0: [108 115  92 152   0 173 148   0 184  85  90 255 101 134 213   0]
1: [126 123 137 113 105  97 111 141  76 145 149  56 118  81   9 149]
2: [107  68  74  97   0 169  65 136 106  55  94  26 109 101 105 156]
3: [ 94 141 113 129 228 106  80 255 147 134  95 141 129 107 201  59]
4: [112 108 130  97  39 137  78 173 101  95 125  25 136 144  84 189]
5: [130 140 121 135 158 101 160 191 107 147 152  88 125 146  71  99]
6: [127 144 147 158 112 155 154 109 230 118  80 255 136 150 255   0]
7: [ 40  72  51  80  48  46  59 100 124  50  18 214  48  45 190   0]
8: [159 178 154 154 255 153 147 255 177 188 191 129 176 121 205 184]
9: [154 115 123 129  29 217 107 175 146  89 155  71 155 169 150 185]
10: [117 136 131 119 163 120 127 165  90 115 120  60 104  91   5 138]
11: [163 140 136 152  28 205 134 139 177 127 165 101 157 167 168 158]

[108 113  83 138   0 144 142   0 165  59  49 255  91 115 201   0] 0
[130 107 128  92  64 128  86 178 112 115 146  27 152 135  92 195] 4
[124 127 137 132 147  97 118 179  91 125 150  91 108 139  61  85] 5
[103 151 145 134 200 126  94 255 188 143 109 233 139 109 241  13] 3
[115 135 116 142 107  96 121 150 117 135 126 113 117 181 140   1] 5
[114 138 103  97 255  93 168  30  86 139 133  68 125  79 109 234] 10
[ 77  77  61  79 169  68  32 228  99  83  75 103  85  52 162  11] 3
[159 160 183 184 204 143 165 193 116 190 193 114 130 131  55 186] 5
[157 109 164  97 152 126 133 184  78 180 137 113 158 183 111 255] 5
[128 160 137 142 184 127 129 221 182 139 108 255 131 126 255   0] 6
[157 157 150 149  91 141 128 175 133 156 180  88 142 122  79 173] 5
[163 142 162 129 103 145 115 203 118 159 165  69 168 173  73 229] 4
[180 172 203 170 145 179 153 200 142 187 196  89 181 186 105 253] 8
[149 155 157 144 255  89 205  47 111 199 164 107 169 151 101 255] 5
[106 120 104  94 139  87 129 188 101 136 124  65  91 129  64  63] 5
[135 149 147 145 255  85 201  17  97 158 175  84 175 124 114 255] 5
[108 137 111 118 147 103 119 186 164 117  68 255 104  90 222   0] 6
[104  74  95  88  20  93  29  86  69  74 106  44  88  78  29  92] 2
[ 94 132 123 124 255  96 103 211 130 125 121  81 125  84 166 134] 3
[142  87 109 137  31 144  72  68 130 105 136 102 111 118 106  75] 2
[143 155 149 152 151 120 135 181 191 138  92 255 114 131 255   0] 6
